In the data rows, 128 means zero.
Some points:
[ 81 164 122 109 135 106  88 153 130 132 146  87 107 185 151 144 152 144 148 102 134  94 137 109 138 163 129 137 136 101 112 168 102 144 128 112 180 101 128  90 142 165 144 130 130 152 166 135 144 120 145 118 142 120  87 132 142 137 120 117 153 120 149 170]
[130 116 150 153 144  95 168 151 111 139 156 133 128 148 102 140 121 129 126 110 117 123 153  97  99 157 112 143  95 144 132 108 164 123 100 110 109 102 113 132 108 173 129 132 132  53 147 128 117 144 161 125 109  88 122 121 166 176 125 120  94 125 151 129]
[141 140 125 158 156 160 168 190 117 133 184  87 128 143 150 120 114 125  99 157 160  87 102 135 142  93 177 123 107 153 125 142  90 116 126 149 107 131 113 147 138 117 120 141 138 103 136 107 113 158 162 130 116 105 129 108 158 111 103 111 134 131 120  93]
[ 85 141 174 108 114 140 146 122 119 130 109 157 137 140 129 178 186 119 104 160 140 125 123 149 119 124 102  91 175 138 130 156 104  87  99 104 200 190 149 103 115  91 118 115 123 132 129 131 140 153 145 160 139 135  97 111 141 150 141 128 158 140 109 112]
[102 177 117 130 131 133 127  83 141 116 131 182 134 136 138 152  91 154 133 133 106 130 136 134 142 158 108 108 147  82 141 126 113 145 122 128 130 124 169 134 181 130 105 162 148 187 150 152 110 132 132 164 117 156 134 151 131 126 115 117 105 139 128  89]
[140 131 108 122 105 139 146 130 117 135 107 176 127 153 132 120  94 105 123  98 126 161 147 139 111 149 119 123 121  98 139 124 115 149 119 154 131 166 107 124  96 118 121 128 142 121 135 105  99  86 140 124 121 115 139 107 145 151 123  93 130  89 108 156]
[106 161 184 102 131 122 120 106 133 128  92  55 148 122  86  97 149 132 142 124 150 155  90 167 124 112 143  96 143 149 168 141 141 136 129 162 151 174 128 152 166 130 139 137 124 150  90 128 128 110 105 123 138 164 147 139 179 128 130  98  92 144 119 100]
[ 97 132 148 171 113 133 166 140 140 138 123  98 133 131 158 138 159 141 129 103 105 173 122 139 166  71 142 143 118 182 177 150  80  70 126 107 120 177 138 131 119 147 142 145 159 108  99 144 119 134 119  97 148 160 142 104 144  91 169 117 122 110 172 114]
[168 160 147 144 105 157 154  92 133  97 104  87 108  32 106 120 141 112 130 153 123 204 150 124 151 107 128  83 105  90 145 165 173 203 120 176 128 137 112 154 203 111 147 142  96  89 140 139 140  85  96 178 148 202 127 144 121 126 173 144 134 107 102 163]
[109  90 147 142 180 140 149 192 139 147 126 117 155 175 193 103 134 162 109 148  98 130 131  87 138 117 138 106 118 145 137 138  90 124 147  99 121 184 112 137 103 146 152  73 111  64 118 186 106 123 150 109 115  73 181 128 115 124 132 163 122 129 109  93]
[133 137 116 135 105 120 133 146 137 164 115 166  98 127 175 130 133 141 130 156 140 137 114 152 135 108 163 133 106 132  72 115 138 131 145 122 120 126 131 109 116 128 135 136 138  92  87 129 125 121 100 130  64 152 106 148 150 153 113 119 132 111 113 120]
[136 134 122 102  90 155 117 137 128 150 128 113 139 111  78 114 107 116 103 179 133  99 161 125  96  94 151 118 118 156  85 109  91 128 155 114  81 169 109 131 101 130 173 145 157  71 109 160 142 105 133 151 143 161 175 123 102 143 133  95 141 102 142 110]
[148 144 130 131 182 179 147 140 174 156 108 155 128 130 124 113 146 111 126 106 105 107 140  90 128 148 135 131 113 130 122  86 136 110 141 121 139 102 123 136 106 148 135 130 181 160 113 118 137 157 165 107 118 120 144 125 124 162 139 164 136 166 135 143]
[141 138 111 133 151  75 132 121 135 116 160 161 154 141 139 149 148 119 151 135 131  55 133 126 118 132  91 123 132 119 139 109 171 124 173 144 146 101 104 119  76 106 112 130 116 186 140 142 111 140  69 109  93  96 131 152 113 122 113 113 113 125 157 197]
[ 84 125 119 108 100  97  86  78 143  99 125 117 109  57 110 108 129 122 152 129  98 150 174 129 139 133 131  60 120 102 104  87 204 173 122 144 114 105 120 101 176 119 122 165 130 144 105 115 145 115 116 140 125 107  98 161  91  93 124 151 126  82  71 158]
[120 168 116 135 116  94  95  62  96  91 135 166 148 141 139 110 120  99 146 111 175 149 139 124 151 141 139 127 139  90 130 120 108 133 121 144 136  98 153 106 107 106 131 139 104 128 106 136 113 163 123 163 180 100  84 131 115 134  87 181 125 170 160 143]
[133 101  83 123 123 150 117 146 122 164 123 103 160 176 163 156 171 109 166 111 144  99 107 128 104 165  83 154 127 118 127 114 137 144 122 104 105 158 148 130  66 184 129 140 112 143 145 130 143 188 135 120 122 136 109 101 125 125  79 139 132 165 148 114]
[151 122 118 141 127 110 108 125 114 148 152 117 120 191 142 105 175 152  95 103 119 140  87 143 118 138 147 127 159 121 131 119 128 110 144 110 178 108 154 169  99 110 131 144 116 150 153 127 166 147 104 177 126 122 136  82 138 107 149 142 166 135 133  97]
[132  88  85 161 133 166 134 174 131 157 136 173 150 115 117  60 111 113 135 143  97 108 109  82 101 135 149 152  77 180 176 123 100 114 135 102 105 138  98 123 135 153 125 101 131 130 113 129 128 101 103 130 131 146 128 133 133 120 157 101 148 120  97 124]
[155  98 104 148 111 128 129 178 141  89  83 110 148 144 116 127  63 138 136 168  78 148 122 117 126 119 143 135 106 166  90 121 121 140 151 109  97 139  84 114  95 135 112 142 149 121 173  97  89 107 148 113 126 115 130 156 118 160 160 108 107 134 173 111]
[136 154 101 130 116 160 124 123 146 139 138 156 125  67 109 141 164 140 140 149 118 130 140 137 143 138 127 103 136 158 109 144 142 109 168 159  91 103 144 109 158 107 126  77  91 144 160  84 115  78 139 127 138 140 146 116 125 134 102 145  86 108 120 129]
[135 134  93 107 133  64 113 150 134 134 139 129 120 101 122 182  69 122 123 112 138 149 120 106 131 164 116 154 169 116 121 102 112 128 135 150 125 100 124 119 131 151 114 115 108 161  86 121 122 110 118 132 111 116 107 111 106 121 128 171 133 171 125 158]
[130 120 138 122 120 117 115 101  95 118 149 155 105 143 117 147 146 156 121 100 150 114 112 148 149 153 130 136 132 167 125 147 142 117  87 124 149 151 111 125 135 139 121 157 127 131 166 110 142 142  98 133 116 137 161 155  94 136 104 151 116 174  94 145]
[188  99 169 130 145 103 132 148 155 121 141 131 136 168 132 141 114 136 152 123 102  83 146 128 139 110 127 168 100 114 127 154  87  88 125  56 162  93 150 145  65 166 137 108 135 130 121 122 115 120 119 106 123  94 116 105 126 118 106 119 109 144  74  91]
[130 123 122 133  97 154 161 138 137  76 133 121 123  89 102 114 136 148 133 117 144 152 116 147 143  96 119 137 129 135 131 121 111 181  88 153 118 143  91 156 145 113 151  90 129 146  94 129 162 110 148 130 169 154 142 172 147 145 171 106 101  67 121 123]
[109 108 123  97 131 134  75  91 132  96 116 122  80  71 100 139 118 136 110  95 141 128 136 162 103 171 114  80 158 107 131  98 105 149 108 168 126  56 165 134 171 120 141 165  79 133 131 138 103 154  93 102 139 115 100 152 131 136 132 122 161 134 136 171]
[102 142 132 188 164 130 160 119 109 118 116  91  94 100 122  98 123 109  99 148 109 136 149 123  72 127 140 176 143 111  99 168 145  99 132 129 107 153 117 158 129 146 120 114 147 145 127 108 139  91 133  82 133 138 134 170 123 128 118 126 135 111 118 106]
[147 102 134 148 114 138 102 122 130 145  92 126 133 136 115 159 116 115  97 161 139 117  89 122 134 109  96 133 108 104 127 159 157 119 132 195 104 112 109 101 143 124 118 137 135 151 125 153 163  80 134 108 143  66 117 129 113 102 144  99 128 143 130 150]
[159 103 108 112 178 112 135 143 100 119 160 127 127 186 166 128 131 101 135 125 139  72 136 147  97 142 143 142 137  93 112  51 122  96 136  84 141 108 139  90 152 131 108 103 126 109 142 119 121 147 151 101 153 170 130  83 110 112 133 146  84 141 134 126]
[129  76 120 115 138 144  95  94 119 134 165 146 128 109  94 116  98 152 132 155 130 162 146 108 173 121 129 149 145 122 126 144 164 154 156 141 113 175 145 134 129 135 103  99 128 119 128 111 110 158 138  77 130 138  91 124 121 110 140 114 114 103 126 116]
[126 101 116 100  98 126 124 101  99 160 105 108 114 122 109 108 128 113 152 154 144 132 163 118 163  96  97 126 147 127 141 117 156 107  79 142 138  81 123 137 140  72 120 148 126 149 124 142 129 103 119 136  92 138 139 118 136 126 127 161 135 120 165 125]
[134 164 142  78 120 109 122 107 120 118 136 131 138 114 130 142 125 115 113  58 144 139  94 147 104 111 101 127 147 143 136 172 161 179 113  83 114 108 179 149 140  45 119 122 128 119 124 144 123 133 147 141 137 132 137 109 146  96 121 149 199 154 128 129]
[108 131 198 106 117 133 135 123 148 118  89 122 142 122 157 126 112 137 134  97 145 136 101 134 125 124 156 182 110 133 156 125 115  96 140 122 140 114 136 125 142 128 124 114 129 104 141 103 167 207 137 180 120 114 156 123  98 118 115  93 151 112 155 121]
Along one direction, these points spread out more than along any other. Take the direction at right angles to it along which they spread out most. Go by this last direction. Where along it does each point below lie, from 0 to 99? The average is 50, and the first point in the table lies past the average. One standard deviation of the points above along it is 16.
[109 108 123  97 131 134  75  91 132  96 116 122  80  71 100 139 118 136 110  95 141 128 136 162 103 171 114  80 158 107 131  98 105 149 108 168 126  56 165 134 171 120 141 165  79 133 131 138 103 154  93 102 139 115 100 152 131 136 132 122 161 134 136 171] : 69
[ 97 132 148 171 113 133 166 140 140 138 123  98 133 131 158 138 159 141 129 103 105 173 122 139 166  71 142 143 118 182 177 150  80  70 126 107 120 177 138 131 119 147 142 145 159 108  99 144 119 134 119  97 148 160 142 104 144  91 169 117 122 110 172 114] : 28
[151 122 118 141 127 110 108 125 114 148 152 117 120 191 142 105 175 152  95 103 119 140  87 143 118 138 147 127 159 121 131 119 128 110 144 110 178 108 154 169  99 110 131 144 116 150 153 127 166 147 104 177 126 122 136  82 138 107 149 142 166 135 133  97] : 65
[ 84 125 119 108 100  97  86  78 143  99 125 117 109  57 110 108 129 122 152 129  98 150 174 129 139 133 131  60 120 102 104  87 204 173 122 144 114 105 120 101 176 119 122 165 130 144 105 115 145 115 116 140 125 107  98 161  91  93 124 151 126  82  71 158] : 53
[109  90 147 142 180 140 149 192 139 147 126 117 155 175 193 103 134 162 109 148  98 130 131  87 138 117 138 106 118 145 137 138  90 124 147  99 121 184 112 137 103 146 152  73 111  64 118 186 106 123 150 109 115  73 181 128 115 124 132 163 122 129 109  93] : 33
[141 138 111 133 151  75 132 121 135 116 160 161 154 141 139 149 148 119 151 135 131  55 133 126 118 132  91 123 132 119 139 109 171 124 173 144 146 101 104 119  76 106 112 130 116 186 140 142 111 140  69 109  93  96 131 152 113 122 113 113 113 125 157 197] : 74
[130 116 150 153 144  95 168 151 111 139 156 133 128 148 102 140 121 129 126 110 117 123 153  97  99 157 112 143  95 144 132 108 164 123 100 110 109 102 113 132 108 173 129 132 132  53 147 128 117 144 161 125 109  88 122 121 166 176 125 120  94 125 151 129] : 50
[148 144 130 131 182 179 147 140 174 156 108 155 128 130 124 113 146 111 126 106 105 107 140  90 128 148 135 131 113 130 122  86 136 110 141 121 139 102 123 136 106 148 135 130 181 160 113 118 137 157 165 107 118 120 144 125 124 162 139 164 136 166 135 143] : 55
[130 120 138 122 120 117 115 101  95 118 149 155 105 143 117 147 146 156 121 100 150 114 112 148 149 153 130 136 132 167 125 147 142 117  87 124 149 151 111 125 135 139 121 157 127 131 166 110 142 142  98 133 116 137 161 155  94 136 104 151 116 174  94 145] : 61
[108 131 198 106 117 133 135 123 148 118  89 122 142 122 157 126 112 137 134  97 145 136 101 134 125 124 156 182 110 133 156 125 115  96 140 122 140 114 136 125 142 128 124 114 129 104 141 103 167 207 137 180 120 114 156 123  98 118 115  93 151 112 155 121] : 52
[126 101 116 100  98 126 124 101  99 160 105 108 114 122 109 108 128 113 152 154 144 132 163 118 163  96  97 126 147 127 141 117 156 107  79 142 138  81 123 137 140  72 120 148 126 149 124 142 129 103 119 136  92 138 139 118 136 126 127 161 135 120 165 125] : 54
[136 134 122 102  90 155 117 137 128 150 128 113 139 111  78 114 107 116 103 179 133  99 161 125  96  94 151 118 118 156  85 109  91 128 155 114  81 169 109 131 101 130 173 145 157  71 109 160 142 105 133 151 143 161 175 123 102 143 133  95 141 102 142 110] : 24
